Each path below is one point turned by a fixed rotation once a step. After each direction that follows a path, write how fast that rotation turns it, in degrees per step (0 if it stays still).
Each turn is a multiple of 5 degrees from 10 to 175, or 0.
Each row of a path follows its step; steps can be skipped.
Path 1:
step 0: [  34    4  -17   28  -44  -19   14   16   23  -42  -45  -11   -3   -3
   -1   47   -6   47   23  -29   62   -3   16   -4   -4    0    1   23
   25    8 -105    1  -37  -50   18   17   76   34  -37    3   19  -33
  -14   24  -38   -2  -29    2   -9  -10]
step 1: [ -5 -36  43  -4  16 -30  40  26  19  23  -4  45 -33 -21 -13 -15  -3  60
  57  16  10  41 -18   3  32  30  15  61  22  30   7  48   5 -48 -16  16
  30   6 -37 -22  -3 -51   7   7  28 -32 -46 -57 -33  41]
step 2: [ 17  -5 -43 -36  48  22  20  15  42  28 -69  37  22  -8  30  48  23  38
   7  30  24 -14  -3   8 -13  14 -22  -3 -33  57  20   6  22  -9 -23 -12
  -5 -25 -45  21  12 -10   2  69  92 -10 -23  35  -8  45]
step 3: [-68   2  59 -50  11 -22  -1 -46  32  -9 -42   3   3  -7  -8 -16  20  -9
  10   9  29 -19 -11 -45 -22  30  31  29 -33  -3 -27  32  36  43 -22  15
 -75 -24   7  -9  34  -9  32  24  75  25  53  19 -11 -18]
step 5: [ -5  37   2  45  20 -27 -25  34  16 -27  -8 -35 -16  26  15  24  -7  12
  -3   1   4   4  48 -51  48  31 -36  -1  -6 -55 -74 -13 -22  65  47 -32
 -20  46  19 -69  36   3  -5  26 -29 -20   8 -12 -15 -30]
step 6: [-14 -15  23  17  10  50  32  33  24 -32  59   8 -20  57   6  23  12  15
  23   1 -18   6  31 -34 -15  54   6  45   3 -54 -43   0 -58 -75  -8 -21
  40  41 -41 -28 -26  23  41  14 -38  -1 -31 -12   6   7]
step 7: [ 28  33  -1  34  37  12  -1   8 -26   6  48  43 -29 -13 -10  39   5  31
  16  94  50  19 -24 -24  22 -11 -42  15  11 -69  19  -7  10 -46 -11 -13
  44  11 -35  17  18 -47   8  37  52 -15 -36 -12  -6  12]
step 8: [-27  -2  36 -27 -32  32 -22  -4   2  29  -3   8  26  24  28  35  36  19
  38  28  51  27  -9  50 -16  15   2  -2  46 -25 -11 -64  10 -22 -76  24
 -46 -41 -46  15  27  11  14  36  53  28 -24  -8 -36  32]
step 9: [-30  -6  -1 -30 -58   6 -38 -81  -7  -5 -28  33  -9   5 -54   7 -23   7
  31  57  81   3 -26  41 -15   2  20   6 -51  18  -6 -10  21   8  23  20
  -6  -2  19 -26  39  31   6  14  29   6  16   1  52  56]
step 10: [-40  21  15  26 -50 -20   6  14 -20 -35 -50 -32  28   9  56   3 -43  -7
  33 -22  32  -5 -53 -21  44  28  48 -31  -5  52 -51 -20   6  33  36   7
  21   2   4 -43  11  -3 -50  46   9  46  27 -16  -2  42]
[ -8   9   1   8  -9   3  10 -10  -5 -11   5   2  -6 -13  -2   2 -10   4
   4  -7  -5 -19 -16  -5 -17   2   8   2 -12  -7  -4  15  -3  -3  -2  -2
  14  -3  -4   3   1   9  10  16   2  13   1  13   8 -15] | 110
[  8  11   5  -2 -13  10  -3  -2  -1  -5  14 -10   8  11   9  -4   5  14
   6  11  13  11  -9  15  -2 -10  -9   4  -7 -17   5   1  -8  11   4  15
  14  -4  -1  -3  -7  -4   6  -7 -11   5  -4  10 -10   7] | 40
[ 13   0   4   5  -4  -9  11  10   0 -10  11  22   8   3   1   2 -14  -6
 -10   8   0   3  -9  -5  -3  -1   5   2 -21  10  -5  -8   4  -1  -8  18
   0   2   4  -2   2   7  16 -15   4 -11   4 -16   1  -1] | 130
[-16  -3  17   6 -11   9   4   8 -13  -6  -7  -8  -6   4   6  -4   0   1
 -11  -3   5  -7  -2  -8   9   6   0  -7   3  -2   6  11  19  -9   2  14
 -11  -8   4  -8   3   3  -1   0  -4  -7 -14  -2 -26  -8] | 155
[  1  -7  -4 -16  -2  13   2   1   3 -14   6  -2   0  -1  11   2  11   0
 -11  -3 -17  -4  -6  -9  13  10  -1  15  -4   1   4  -7  14  18   1 -15
   7  -4   9  -3  11 -14  12   0 -10  -5  13   8   1  -3] | 45
